Look-ups in named tables: a row name and a column name give one cell, copied from the table.

devu =
,kinaru,menek,zazule,mogigur,rona,kevugu,levobaz
dal,33849,74288,58514,74368,17423,58514,64099
zaporas,58514,57731,73907,48125,26216,58219,60358
luf,60573,60943,70275,58514,68316,73824,71068
fub,76384,58514,57409,58514,55781,58514,74807
fud,62031,69352,47521,65401,72408,58514,61619
navo,80842,63417,58514,60640,58514,51980,66660
fuzeker,63834,45073,58514,51639,42218,56409,76331
musegi,73823,64940,58514,58514,71605,52562,51945
lif,30703,58514,54328,52168,39735,57758,92435
kemoni,56071,58514,59980,82169,48448,46274,52677
kop,86913,25311,58514,67995,67676,55703,59186

zaporas, rona -> 26216
kop, levobaz -> 59186
zaporas, mogigur -> 48125
dal, mogigur -> 74368
dal, menek -> 74288
kemoni, rona -> 48448
zaporas, kevugu -> 58219
lif, rona -> 39735
zaporas, levobaz -> 60358
kemoni, levobaz -> 52677
kemoni, kinaru -> 56071
fub, mogigur -> 58514
Row with the largest rona: fud

rivo
cols = positu, fogun, donipos, sar, rog, zof
baz: [-2.947, 4.636, 4.444, 0.582, -3.667, -2.056]
fiso: [-2.200, -6.870, -1.891, -0.724, 0.612, -3.794]
pigo: [6.253, -2.178, -1.479, -2.563, -7.217, -3.458]
kob: [-2.290, 3.440, -0.860, 5.520, -3.641, -0.259]
surepip: [-6.119, 3.192, -6.815, -3.109, -0.434, -4.662]
raku: [-4.730, 3.086, -1.311, -3.211, -5.437, -0.039]
burize: [-2.106, -1.881, 2.883, -4.668, -3.634, 4.825]
tisuza: [-2.024, 4.518, 1.718, 3.450, -2.703, -6.651]
toko: [-9.125, -0.613, -4.309, -1.809, 0.665, -2.501]
rovi: [-6.226, -1.902, -3.574, 1.380, 4.323, -6.436]
nivutuv: [-0.988, -7.049, 3.602, 0.216, -4.486, -7.964]
pip: [-5.259, 8.899, 4.651, -4.398, -2.429, 1.818]

donipos of surepip = -6.815
positu of rovi = -6.226
sar of nivutuv = 0.216
rog of pip = -2.429
donipos of fiso = -1.891
sar of pigo = -2.563
positu of surepip = -6.119
donipos of burize = 2.883
sar of tisuza = 3.450
zof of kob = -0.259
positu of burize = -2.106
sar of surepip = -3.109
donipos of baz = 4.444
positu of nivutuv = -0.988
positu of fiso = -2.200
zof of surepip = -4.662

Table kel
,ruli,fakepev,naren,kuni,bigilud,lik
sapiver,6668,7758,5253,5572,3163,3686
nat,2061,1029,3743,3199,5771,5179
sosepi,6720,7840,5276,5597,3131,3665

What is the fakepev of sapiver in kel?
7758
What is the kuni of sapiver in kel?
5572
What is the kuni of nat in kel?
3199
What is the fakepev of sosepi in kel?
7840
What is the naren of sosepi in kel?
5276
What is the kuni of sosepi in kel?
5597
What is the bigilud of nat in kel?
5771
What is the lik of sosepi in kel?
3665
What is the lik of nat in kel?
5179
What is the ruli of sosepi in kel?
6720
What is the bigilud of sapiver in kel?
3163
What is the ruli of sapiver in kel?
6668
What is the ruli of nat in kel?
2061
What is the naren of nat in kel?
3743

ded.csv
,sovifa,zalu,pupe,tofoz,fezevo,gemodi
dag,-677,-7169,-4376,-3902,878,318
lobu,-5731,-2288,-1979,497,-905,-2455
mavara,1966,-1020,-1258,-2154,-3381,-2465
ton,1926,196,1142,3612,4979,5745
zedodip,-8467,1819,-1969,-8144,-5015,-4054

What is the fezevo of mavara in ded?
-3381
What is the zalu of ton in ded?
196
What is the sovifa of zedodip in ded?
-8467
What is the tofoz of ton in ded?
3612
What is the fezevo of lobu in ded?
-905
What is the tofoz of mavara in ded?
-2154
What is the zalu of dag in ded?
-7169
What is the sovifa of dag in ded?
-677
What is the pupe of mavara in ded?
-1258
What is the tofoz of dag in ded?
-3902
What is the sovifa of ton in ded?
1926
What is the sovifa of mavara in ded?
1966
Row with the largest zalu: zedodip

Table fek
|  | vuneb | kezi | kudazet | dolo | gerazim | kuzo | topebu | zizas | meb | vagenoz |
|---|---|---|---|---|---|---|---|---|---|---|
| tofomu | 0.475 | 0.510 | 0.001 | 0.151 | 0.771 | 0.237 | 0.407 | 0.355 | -0.042 | 0.033 |
| zerazaz | 0.155 | 0.052 | -0.107 | 0.325 | 0.282 | 0.210 | 0.201 | 0.611 | 0.759 | 0.185 |
| puguse | 0.227 | -0.130 | 0.678 | 0.573 | 0.555 | 0.345 | -0.074 | -0.504 | -0.102 | 0.380 |
| sem | -0.074 | 0.670 | 0.681 | 0.003 | -0.184 | 0.400 | 0.355 | -0.604 | 0.071 | 0.657 |
| mova | 0.395 | -0.185 | -0.213 | -0.434 | 0.205 | -0.008 | -0.256 | 0.641 | 0.471 | -0.158 |

kuzo of sem = 0.400
dolo of tofomu = 0.151
vagenoz of tofomu = 0.033
kudazet of puguse = 0.678
vagenoz of mova = -0.158
vagenoz of zerazaz = 0.185
zizas of zerazaz = 0.611
kuzo of zerazaz = 0.210
vuneb of tofomu = 0.475
gerazim of tofomu = 0.771
topebu of puguse = -0.074
vuneb of sem = -0.074
gerazim of mova = 0.205
kezi of puguse = -0.130

vak =
,sitof,dilu,nad,zutomoz,gava,gosa,vonivu,raf
nazu,100,165,137,119,81,181,154,93
pufises,130,120,121,128,125,117,123,129
mas,141,157,145,24,116,124,139,98
ful,131,119,126,124,118,120,134,126
lanilom,124,154,149,122,96,146,137,113
fevilop,121,38,138,152,110,126,201,128
tov,102,118,90,128,178,125,96,123

nazu, sitof: 100
tov, vonivu: 96
mas, vonivu: 139
nazu, dilu: 165
fevilop, dilu: 38
pufises, gosa: 117
lanilom, dilu: 154
ful, vonivu: 134
mas, raf: 98
nazu, nad: 137
nazu, vonivu: 154
tov, zutomoz: 128
fevilop, raf: 128
mas, zutomoz: 24
tov, raf: 123
lanilom, gava: 96
nazu, raf: 93
fevilop, zutomoz: 152
Which row has the largest nad? lanilom

vuv.csv
,nok,zir
vodo,6.1,-3.4
giv,-3.7,-5.7
ludo,6.1,-3.2
vuvu,5.8,-3.1
ves,0.8,-8.8
fegoz,1.5,-8.9
redepe,5.8,-3.6
gab,2.6,-4.6
daver,5.7,-3.0
rorosob,-1.5,-7.5
tidoki,1.4,-5.2

tidoki, nok => 1.4
vuvu, nok => 5.8
redepe, nok => 5.8
daver, zir => -3.0
daver, nok => 5.7
gab, zir => -4.6

zevosu =
,kaduris,tib
dugorom,90,85
ruduva,34,114
fodes,78,31
gav,166,235
punekov,33,83

gav, kaduris: 166
ruduva, tib: 114
fodes, kaduris: 78
ruduva, kaduris: 34
dugorom, kaduris: 90
gav, tib: 235
fodes, tib: 31
punekov, tib: 83
dugorom, tib: 85
punekov, kaduris: 33

bod:
cols = laf, guzo
nub: [71, 49]
zir: [68, 38]
zad: [49, 55]
lof: [49, 68]
kasi: [67, 45]
mol: [53, 51]
poso: [81, 93]
mov: [21, 85]
vugu: [60, 49]
totala: [52, 85]
vos: [29, 69]
goramob: [19, 91]
levid: [78, 34]

What is the laf of totala in bod? 52
What is the laf of zad in bod? 49
What is the guzo of kasi in bod? 45
What is the guzo of vos in bod? 69
What is the laf of zir in bod? 68
What is the laf of goramob in bod? 19
What is the laf of kasi in bod? 67
What is the laf of vos in bod? 29
What is the guzo of totala in bod? 85
What is the guzo of levid in bod? 34
What is the laf of poso in bod? 81
What is the guzo of lof in bod? 68
What is the guzo of mov in bod? 85
What is the laf of levid in bod? 78
What is the guzo of vugu in bod? 49
What is the laf of nub in bod? 71
What is the guzo of zad in bod? 55
What is the laf of mol in bod? 53

rit:
,vul,pamufet
zugus,100,96
beku,78,197
vun,185,170
fulalo,125,65
zitu,75,44
baravat,90,203
kad,57,165
dimi,142,69

zitu, vul: 75
baravat, vul: 90
zugus, vul: 100
vun, vul: 185
zugus, pamufet: 96
fulalo, vul: 125
kad, pamufet: 165
kad, vul: 57
dimi, pamufet: 69
Row with the largest pamufet: baravat

tofib:
	vor	zetav	povisa
rivi	81	153	201
gal	142	153	156
sutek	31	161	137

sutek, vor: 31
gal, vor: 142
rivi, vor: 81
rivi, zetav: 153
gal, povisa: 156
sutek, povisa: 137
sutek, zetav: 161
rivi, povisa: 201
gal, zetav: 153
Which row has the largest zetav? sutek

pedidir:
|  | durudu | raninul |
|---|---|---|
| bama | 90.5 | -59.1 |
| pum | 52.7 | -80.0 |
| vifa | -31.7 | 11.6 |
| dodazo | -81.5 | 22.1 |
| mun | 98.9 | -74.9 |
| zalefaf | 40.6 | -44.5 |

raninul of bama is -59.1
raninul of vifa is 11.6
raninul of pum is -80.0
durudu of vifa is -31.7
durudu of zalefaf is 40.6
raninul of mun is -74.9
durudu of bama is 90.5
durudu of dodazo is -81.5
durudu of pum is 52.7
Which row has the largest durudu? mun

dakuz =
cols = vem, konok, nili
vumagon: [99223, 59074, 43590]
gigugo: [82713, 26801, 47270]
bab: [19668, 50837, 34111]
pulis: [23036, 38786, 51503]
nep: [37574, 32262, 65138]
rupa: [57889, 15776, 31064]
gidusas: [49604, 24597, 35458]
zad: [69458, 18010, 1332]
movuk: [26744, 60195, 51340]
rimidib: [83618, 33390, 35931]

vumagon, konok: 59074
zad, vem: 69458
vumagon, vem: 99223
nep, vem: 37574
rimidib, vem: 83618
bab, konok: 50837
pulis, vem: 23036

